 0.08  -0.11  -0.06   0.18  -0.15  -0.07  -0.04  -0.07   0.01   0.03  -0.03
The median of all entries: -0.04
The third entry from the right: 0.01
Report the entry just left of the largest entry.
A: -0.06
The second entry -> -0.11
The first entry from the right is -0.03
Report the 1st entry.
A: 0.08
Report the entry just left of the smallest entry.
A: 0.18
Report the entry just left of the centre entry.
A: -0.15

Questions about the array below. Rows and columns are numbered from 0.
1) Find the entry just left of -2.06.
2) Find the entry in row 1 and column 0.
3) Find the entry just right of 3.46.
4) Find the entry directly above 3.39.
5) Find the bottom-right entry.
6) Find the minimum.
7) Find the entry at row 2, column 0.
8) Find the entry in row 2 and column 2.
[[ 15.85   7.03   6.63  -2.06  -3.54   2.76  -3.43   6.74  -2.82]
 [ -9.09  -2.65   1.04   3.46  -7.63  -9.72  -8.85  -6.38   1.24]
 [ -2.69   1.01   2.02   1.98  -4.11   1.90   3.60   0.89   2.57]
 [  2.81  -0.06  -1.01  -6.49   3.67   4.97   0.66  -4.02  -1.07]
 [ -1.77   1.69   2.91  -7.00   4.84  -0.23   2.87  -0.40   1.17]
 [  1.65   3.39 -10.67 -18.89  -3.96   3.67   6.43   3.92   4.08]
 [ -1.21   4.69   7.33  -6.39   7.01  -2.31   3.12  -0.62   5.68]]
1) 6.63
2) -9.09
3) -7.63
4) 1.69
5) 5.68
6) -18.89
7) -2.69
8) 2.02

515	256	431	541	416	443	326	462	442	388	344	415	417
424	499	442	370	396	444	384	462	429	396	504	360	445
382	819	396	174	384	442	523	277	402	411	552	395	427
546	656	406	285	391	407	463	387	374	408	478	405	402
323	559	399	289	403	415	111	663	395	418	452	477	400
473	1	421	628	464	417	372	460	453	427	296	393	413
400	469	371	319	416	408	470	394	335	424	438	406	424
34	496	431	337	379	408	504	370	411	394	411	428	411
99	558	391	297	392	400	78	629	374	407	457	453	431
920	712	402	265	389	447	280	532	400	411	440	406	389
426	377	389	402	423	396	452	414	369	421	347	432	402
Rows and columns are numbered from 0.
Report the entry directly above 712.
A: 558
The top-right entry is 417
Report the entry in row 2 and column 0.
A: 382
Report the entry directly above 347.
A: 440
Report the entry at row 1, column 2.
A: 442
Report the bottom-left entry.
A: 426
The entry in row 2 and column 1 is 819
Report the maximum.
A: 920
The entry directly above the centre entry -> 111
The entry just left of 174 -> 396
The top entry of the column that holds the smallest entry: 256
Report the entry in the bottom-right corner.
A: 402
The entry at row 0, column 2 -> 431
Report the entry just left of the centre entry.
A: 417
The top-left entry is 515
The entry directly below the smallest entry: 469
The entry directly above 78: 504
The entry just left of 496 -> 34
Report the entry directly below 628.
A: 319
Report the entry just left of 296.
A: 427
The entry just left of the smallest entry: 473
Report the entry directly above 371.
A: 421
Report the entry just right of 423.
A: 396
The entry at row 1, column 0 -> 424
The entry just left of 289 -> 399

W = [ 1.32 -3.25 -0.28  3.50 -1.08  3.57  6.78  0.50]
The first entry -> 1.32
Which number is the entry just left of 6.78?
A: 3.57
The second entry from the left is -3.25
Which number is the entry just right of the largest entry?
A: 0.50
Which number is the entry just right of the smallest entry?
A: -0.28

A =
[[  18  -49 -124  204 -234 -261 -257 -186  -97 -261 -352  -73 -261  -30]
 [ 561  206  -64  699 -211 -290 -236 -145  -42 -324 -360  -31 -121   61]
 [  34 -165 -180  -48  -93  -72 -142 -211 -323 -117  -28 -265 -210 -231]
 [ -18 -122 -228  162 -158  -96 -135 -134 -275  -68 -129 -166 -369 -123]
 [-205 -166 -315 -221 -113  -19 -106 -187 -277 -111   45 -312 -168 -209]
 [-258 -163 -175 -471 -248 -257 -172 -200  -96 -162 -217 -131  -27 -258]
 [-459 -305 -155 -570 -121 -115 -132 -177 -142 -145 -110 -187  -43 -255]]
The entry directly below the largest entry: -48
The entry in the top-left corner -> 18
Find the largest entry in the last column.
61
The fourth entry, reading row by row: 204
The entry directly above -570: -471
Find the bottom-right entry.
-255
The bottom entry of the column that holds the smallest entry: -570
Find the smallest entry in the first row.
-352
The third entry on the diagonal from the top-right corner is -265
Find the entry just right of the largest entry.
-211
Find the third largest entry.
206
Find the entry directly below -162.
-145
Find the entry directly above -221.
162
Find the entry just left of the smallest entry.
-155
Find the second entry from the end, reading row by row.
-43
The entry in the top-right corner: -30
Find the bottom-left entry.
-459
The entry just left of the largest entry: -64
The entry directly below -217 is -110
Find the entry just right of -360.
-31
Find the entry directly above -115.
-257
Find the third entry, reading row by row.
-124
Find the entry just right of -97.
-261
Find the entry just right of -106.
-187
The second entry on the diagonal from the top-right corner is -121
The entry just left of -132 -> -115
The entry just right of -168: -209
The entry just left of -131 -> -217

data =
[[54 51 46 53 56 47 48 43 44 47 44 56 63 53 44 47]
 [54 51 44 55 56 47 43 50 64 47 35 32 72 52 36 45]
 [54 51 43 53 56 47 43 50 37 47 35 66 77 52 35 46]
 [54 51 42 54 56 47 41 53 55 47 31 44 79 52 32 45]
 [54 51 48 53 56 47 50 46 42 47 49 59 55 53 49 48]
 [54 51 44 53 56 47 44 54 45 47 36 56 72 52 37 46]
 [54 51 52 55 55 47 56 45 57 48 59 41 36 54 59 49]
 [54 51 53 54 55 47 57 44 55 48 62 44 32 54 62 49]
 [54 52 55 55 55 47 61 44 60 48 69 38 21 54 68 50]
 [54 51 48 54 56 47 50 48 52 47 48 47 54 53 48 47]
 [54 51 45 55 56 47 44 49 64 47 38 32 68 52 39 46]
 [55 52 55 54 55 47 60 53 51 48 66 50 25 54 66 50]
 [54 51 44 54 56 47 43 55 52 47 36 47 72 52 36 46]
 [55 51 51 52 56 47 55 49 30 48 59 75 41 53 58 49]
 [54 51 46 55 56 47 47 51 57 47 43 41 61 53 43 47]]
Counting starts at 0.
The entry at row 0, column 0: 54
Give the entry directly above the smallest entry.
Answer: 32
Give the bottom entry of the column that holds the largest entry.
Answer: 61
The entry at row 2, column 0 -> 54
Give the entry at row 0, column 1.
Answer: 51
The top entry of the column that holds the smallest entry is 63
Give the bottom-left entry.
Answer: 54
Give the entry at row 1, column 2.
Answer: 44
Give the top-right entry.
Answer: 47
The entry at row 1, column 0 -> 54
Give the bottom-right entry.
Answer: 47
The entry just right of the smallest entry -> 54
The entry directly below 31: 49
The smallest entry -> 21
Give the maximum.
Answer: 79
The entry at row 2, column 1: 51
The entry in row 0 and column 2 is 46
Give the entry just left of the smallest entry.
Answer: 38

a = ((8280, 6856, 6129, 8049, 7071, 7559, 6908, 7690, 7657, 8134, 6757), (7446, 7708, 8362, 7474, 7974, 7613, 7694, 7300, 7713, 7750, 7962), (7800, 7434, 7385, 7705, 7117, 7509, 7276, 7807, 7614, 7625, 7724), (7308, 8281, 8630, 7329, 7654, 7687, 7640, 6949, 7754, 7853, 8081), (7725, 7042, 6836, 7962, 7342, 7284, 7442, 7712, 7610, 7306, 7149), (8122, 8002, 7530, 7545, 7567, 6956, 7910, 7668, 7060, 6849, 6448), (9444, 6058, 3225, 8526, 6197, 6979, 5745, 7320, 8299, 8433, 6128), (7367, 6359, 5952, 8864, 6879, 6727, 6332, 6769, 8220, 7246, 7752), (8117, 8658, 7994, 7078, 7605, 6876, 8501, 7652, 6956, 6327, 5655), (7028, 8537, 9226, 7034, 7784, 6907, 8785, 6996, 7335, 6705, 7655), (7308, 6462, 5836, 8640, 7349, 6608, 6809, 6992, 8200, 6418, 7905), (7006, 6368, 5759, 8521, 6865, 5944, 7246, 6821, 8171, 5633, 8191), (8194, 7275, 6374, 7525, 6760, 8158, 6815, 7978, 7920, 8648, 7440), (7489, 7444, 8143, 7587, 7616, 7507, 7715, 7512, 7469, 7611, 7861))
The entry just right of 7687 is 7640
The entry just left of the smallest entry: 6058
What is the entry just right of 6374?
Answer: 7525
What is the entry just right of 5633?
Answer: 8191
The entry just left of 7613 is 7974
The entry just right of 8002 is 7530
What is the entry just right of 7654?
Answer: 7687
What is the entry just right of 8362?
Answer: 7474
The entry just right of 7994 is 7078

Read these off the row that follows.
1) What is the entry just left of the largest entry?
2) What is the entry just right of -4.67?
3) What is the entry just right of -7.05?
4) What is the entry just right of 1.03?
[-2.07, 1.03, 2.13, -0.25, 3.03, -0.25, -7.05, -2.24, 0.44, -4.67, -2.95, 2.45]
1) -0.25
2) -2.95
3) -2.24
4) 2.13
